Families of rows that turns and mirrors carry onto each other, the same ones carrying the whole set onto itself: the rest of each named row's family, in list order
7 families of 4 rows
j923: [.06, -.07, -.06, .04, .11, .33, -.18, -.05, -.02, .09, .06, .04, -.23, .09, .04, -.14, .10, -.26, -.01, .13, -.04, .08, .15, -.18, .08]
j96: [-.18, .03, .06, .06, .10, .07, -.15, -.10, -.15, .00, .12, -.02, .04, .23, -.28, -.20, .08, -.18, -.11, .17, -.05, .11, .13, -.03, .14]
j738: [-.05, -.04, .16, -.32, .05, -.24, -.21, -.08, -.03, .02, .12, .10, .08, .16, .14, -.25, -.06, -.05, .16, .02, -.20, -.08, .00, -.05, .10]
j239: [.21, -.07, .06, .24, .05, .07, .00, .02, .09, -.02, -.24, -.35, .06, .01, .00, .15, .07, .03, -.12, .02, .11, .22, .08, .09, -.01]
j152: [.11, -.12, .10, -.26, -.04, -.18, .05, .09, -.01, -.06, -.03, .05, .19, -.14, .40, -.06, -.18, .00, -.03, -.01, .11, .03, -.17, .17, .00]
j349: [.01, -.13, .04, -.23, .01, -.23, -.15, -.03, -.01, -.09, .01, .27, .00, .06, .09, -.15, -.02, -.03, .16, -.20, -.18, -.15, -.21, -.06, .25]
j105: [-.06, -.04, .11, -.21, .16, -.21, .01, -.21, .01, -.21, -.05, .11, -.06, .14, -.05, .00, -.19, .11, .14, .02, -.14, -.24, -.08, -.11, .22]
j426: [-.22, -.08, -.07, -.14, .09, -.16, -.19, -.05, -.13, -.11, .12, .15, .09, .23, -.01, -.10, -.10, -.06, .12, .01, -.24, -.14, -.08, -.10, .20]
j685: [.08, .02, -.01, -.04, -.08, -.18, .11, .02, -.01, -.12, .03, -.03, .12, -.12, .14, .07, -.32, .13, -.05, -.18, .22, .09, -.10, .28, .19]
j293: [.04, .07, .05, .14, -.01, .06, .04, .08, -.04, -.04, -.01, -.28, -.02, -.02, -.15, -.05, -.03, -.09, -.18, -.04, .29, .35, .08, .16, .02]
j112: [-.11, -.15, .10, -.02, .12, .13, -.24, -.05, .01, -.01, .00, .09, -.04, .17, -.13, -.26, .33, -.17, .00, -.04, -.09, .08, .00, -.18, .21]
j140: [.21, .02, .04, -.13, .12, -.15, .19, -.01, .10, -.19, -.19, -.14, .06, -.03, .16, .06, -.18, .20, .01, -.08, .25, -.14, -.11, .12, .08]
j558: [-.04, -.20, .19, -.02, -.01, .14, .03, .08, .09, -.05, -.05, -.17, .03, -.17, .19, -.03, .05, -.07, -.17, -.01, .26, .42, .00, .08, .00]
j180: [.22, -.09, .06, .05, -.04, -.23, .05, -.02, .08, -.12, -.20, -.10, .10, -.06, .16, .27, -.26, .15, .03, -.08, -.05, -.01, -.12, .15, .08]
j157: [.01, -.02, .03, .10, .03, .09, .03, .23, .08, -.11, -.08, -.31, .06, -.01, .05, .08, .00, .01, -.14, -.14, .32, .28, -.03, .15, -.04]
j693: [.01, -.08, .03, -.13, .03, .07, -.15, -.10, .02, -.01, .10, .31, -.19, .05, .14, .02, -.21, -.14, .13, .04, -.21, -.15, -.02, -.14, .18]
j727: [.27, .06, .04, .06, .05, .30, -.04, .13, .16, .06, -.05, -.14, -.16, -.03, .18, .02, .00, -.10, -.06, -.04, .26, .14, .10, .05, -.04]
j12: [-.20, -.06, -.03, .09, .15, .16, -.20, .04, -.08, -.02, .04, -.20, .00, .24, -.19, -.16, .21, -.16, -.05, .04, .00, .21, .11, -.13, .08]
j328: [-.20, -.11, .27, -.08, .07, .09, -.22, -.08, .07, .04, .09, -.12, -.08, .12, -.07, -.23, .16, -.13, .02, .01, -.05, .31, .16, -.14, .10]
j498: [.22, .05, .12, -.10, -.02, .03, -.01, .06, .20, -.03, -.01, .14, -.13, -.07, .29, .18, -.31, .02, .08, -.13, .10, -.09, -.08, .09, .05]
j85: [-.16, -.18, .00, .00, .23, .08, -.02, -.20, -.09, -.15, -.06, -.08, -.18, .11, -.23, -.14, .11, -.10, -.01, .15, -.07, .07, .08, -.26, .18]
j126: [-.01, -.05, .00, -.13, -.02, -.22, .04, .14, .01, -.18, -.01, .04, .15, -.03, .22, .15, -.32, .11, .03, -.18, .08, -.05, -.23, .16, .09]
j270: [.11, -.11, -.08, .07, .18, .14, .16, -.01, -.01, -.13, -.20, -.33, -.07, -.06, -.02, -.08, .12, .00, -.14, .05, .31, .18, .05, -.01, .04]
j131: [.01, -.16, -.04, .18, .13, .09, -.19, -.17, -.05, .03, -.11, -.17, .04, .19, -.13, -.05, .20, -.08, -.02, .17, -.21, .10, .16, -.13, .15]
j479: [.10, -.09, .17, .07, .05, .18, -.03, .19, .11, -.06, -.17, -.13, -.03, -.04, -.03, -.08, .28, -.14, -.18, -.10, .26, .27, -.08, .02, -.03]
j366: [-.14, .00, .00, -.12, .02, -.17, -.09, -.17, -.12, -.08, .15, .24, .18, .14, .01, -.08, -.22, .03, .02, .03, -.11, -.16, -.06, .09, .32]
j700: [.02, -.18, -.05, .00, .05, -.21, -.13, -.22, -.07, -.07, -.07, .09, .08, .12, .04, .07, -.13, .04, .13, .06, -.36, -.12, -.04, -.06, .26]
j548: [.21, -.07, .13, -.13, -.06, -.18, .07, .20, .08, -.13, -.16, .06, .01, -.15, .20, .03, -.09, -.01, -.02, -.26, .17, .05, -.27, .15, .02]

Which other rows belong to the same family as j349? j112, j479, j548
Which other rows belong to the same family as j700? j239, j180, j131
Which other rows belong to the same family as j558? j738, j152, j328
Which other rows belong to the same family as j140? j105, j85, j270
Which other rows belong to the same family as j923? j693, j727, j498
Which other rows belong to the same family as j426? j157, j12, j126

